Each path is a new rotation, seen through one point. The rows after it are directions, each followed by how far the rotation turns it, in degrees a step (0 if it stays put).
Each turn is a multiple of 5 degrees from 10 to 175, or 0.
Each row of a path follows its step; steps can be skipped.
Path 1:
step 0: [ 18.2  20.3 -19.8   4.6 -35.9 -22.7   3.5  -4.3   0.1   0.1   7.8  -5.7
   2.7  -2.1  -1.7  12.2 -14.4 -15.5   2.1  -6.6   2.9  11.4 -22.3 -18.3
  -1.7  27.3  -8.1 -11.5  -1.1  -7.1 -42.8   6.4]
step 1: [-10.6  18.4   7.4 -25.7   3.9 -15.4  17.0  -8.3  -7.3   8.0   3.6   8.4
 -13.0 -31.7  16.8  -3.1  -6.6  -9.8 -11.5 -13.9  13.3  -3.5 -20.2 -17.2
  10.5   8.1  14.2  -1.8  10.4   6.6 -38.9 -25.8]
step 2: [  8.8   6.6   9.7  14.3  15.6  -2.4  -9.9  -7.5   8.0  -9.3   5.5   5.5
 -24.0 -20.3  18.1  17.7  14.8 -22.1  24.7  -8.4 -25.7  -3.5  -1.0 -17.3
   4.9  28.1  -7.3  11.7   5.8   3.2 -19.7 -33.4]
step 3: [ -0.8  11.3   4.2   3.9  -3.5  -0.7 -15.4  -0.7  22.3   5.3  -0.9  14.0
  11.6 -25.0  -0.7  35.5  -4.3  -0.5   5.3 -18.1   8.4   1.6  22.7 -13.7
 -19.4   6.3   1.1  18.2  45.2 -11.6 -12.0 -14.8]
step 4: [ -0.8 -13.9  -9.8  23.8  -6.4  11.1  -4.4   2.6 -25.1  29.4  -1.7 -12.2
   8.3 -32.3  -7.5   7.9  13.1 -24.8   2.7 -13.6   2.9 -15.4  15.3 -14.3
 -30.1   0.6   1.4 -18.0  18.4   5.6 -14.8 -13.6]
step 5: [ -6.9  -5.5  -8.7  14.8 -24.5 -22.4  -3.8  30.8  11.4  -2.8   3.6 -10.1
  -3.8  -1.2  -6.8   1.2   4.7 -24.7  -2.4  10.2  13.7  -3.1  -6.6 -46.4
 -16.4  -2.8   0.3 -18.3   7.1 -17.9  -4.4 -27.5]
step 6: [-24.5 -19.0   6.9 -16.0  14.6   7.4  -1.9  21.9  20.6   9.0  -5.5 -14.7
  13.1 -13.7  -0.6  -1.1  -5.6  -1.6 -12.2  -6.1  -1.9  -1.7 -19.8 -28.1
   3.8 -18.6 -11.0  -8.6  13.9  23.8 -13.3 -39.1]
step 7: [ 14.4 -21.5  12.7   9.8 -18.5  20.3 -24.4 -13.9  21.8  -8.7   9.6 -29.9
   9.2 -11.6   8.2   9.9  17.7   3.4  16.0  13.5  -6.8  -3.5 -10.9 -26.5
   5.3  -6.2 -14.2  14.2   0.6  19.3   2.6 -25.5]
step 8: [  4.7   7.7 -15.5 -18.0 -24.7 -12.9 -21.8 -18.2   1.5  -6.9  11.3 -30.7
  36.5   9.3  -9.5  21.2  -4.9   3.4  -5.4  -2.8   4.0  14.6  13.2  -6.5
  -3.4 -14.0  -6.9   2.7  28.9  19.0  -7.9 -15.7]
step 9: [ 12.6   4.1 -25.0  -5.4 -23.5   0.1   6.8 -13.6 -17.4   1.9  11.5 -31.6
  -5.1 -31.4 -16.5   8.1  12.6  -1.3  -5.1 -13.5  13.0   5.1   0.8  -1.2
  14.7 -19.5 -12.6 -27.5 -17.5  18.8 -21.2 -12.6]
step 10: [  5.0  21.1 -21.7 -22.3 -16.4 -22.5  19.2   5.1  -0.7 -10.8  19.1  -2.5
 -17.7  -6.5   8.7  14.3  15.8 -10.7   0.1  22.8  -1.6   2.7   0.8 -15.3
  21.0 -17.0   1.9   5.9  -8.6  -3.4   0.3 -43.2]
step 11: [ -8.0  10.7 -20.7 -26.5   9.3  26.1   9.4  14.8  12.9   1.2  -0.5   4.2
  -1.6 -20.1   0.0  35.9   6.5   3.4  -2.8  -5.0 -25.0  15.0   1.3  10.8
  14.4   4.8 -29.4   8.3   2.8   3.6 -10.4 -32.4]
Directions:
[  3.2   4.0   4.4  -2.5 -13.2  -4.4  -1.6  -0.5  10.0  -7.0   3.9   5.5
  -4.3  -4.1   3.0  -0.3   0.9   5.9  -0.6   7.5  17.6   1.6  -1.1  -7.5
  -0.9  -4.1   6.9   8.4   2.8 -11.5   6.0   3.2] -> 155
[  3.4  -2.1   3.7   1.0   2.4  -5.6   5.6   1.8  -7.1  -2.1  -5.9  -0.3
  -1.0  -0.8  -4.6   2.0  20.3   0.6  16.6   3.4   6.1   0.7 -12.1   3.6
  -7.7  -1.2   0.3   4.0   0.0   8.8   0.6   1.4] -> 140
[  9.0  -8.0  -8.0   4.4 -11.0  -2.1  -0.7  -1.1 -11.5   0.8   1.8  -3.9
  -0.5   3.3  -1.4   1.2  -9.1   4.7   4.1  -8.3   0.8   3.8  -0.4   8.2
 -13.0  -9.1   9.8  -5.1   2.5  -7.7  -6.2   0.0] -> 80
[-14.2  -2.8  -4.9  -6.9   3.8  -4.6  10.0   8.5  -0.8  -7.2   3.1  -5.1
  -2.8  -3.1  11.1  -1.6  -3.3  -3.5   8.1  -6.1  -4.1  -0.9  -8.7  -7.7
   3.4  -5.9   6.1  -1.1 -11.0  -8.0  -1.1   0.3] -> 80
[  5.7  -7.3  -4.6  -4.5  -4.0  -3.7  -2.6   0.7   2.5   5.1   7.4 -10.7
   5.8   2.4 -12.1 -12.8  -5.2   2.9   6.3  -0.1  -1.4   1.7  -5.5  -5.2
  14.1  -7.2  -2.6   5.5   2.7   7.4   7.5   3.3] -> 35
[  2.7  -0.8   4.1  -5.7  -3.5  12.2   1.6   4.1  -7.3   0.8 -11.2  -3.0
   3.1   7.4  -0.9  -4.4  -9.2  -5.8  -3.0   8.0   4.8  -2.2 -13.7  -1.4
  -2.0   3.6  -9.4   9.5  -1.8  -8.5  -7.1  -5.8] -> 60
[  0.7  -8.4   3.4  -6.1  -1.3   1.3  -0.5  -1.5  -5.8  -2.3   1.2  -8.6
  -2.1   5.4   3.3  15.8   7.5  -1.7  -9.5   0.1   3.8   5.2   1.5   1.0
   4.3 -12.9 -11.7  -6.1  -2.0  -3.3  12.4  -3.6] -> 20
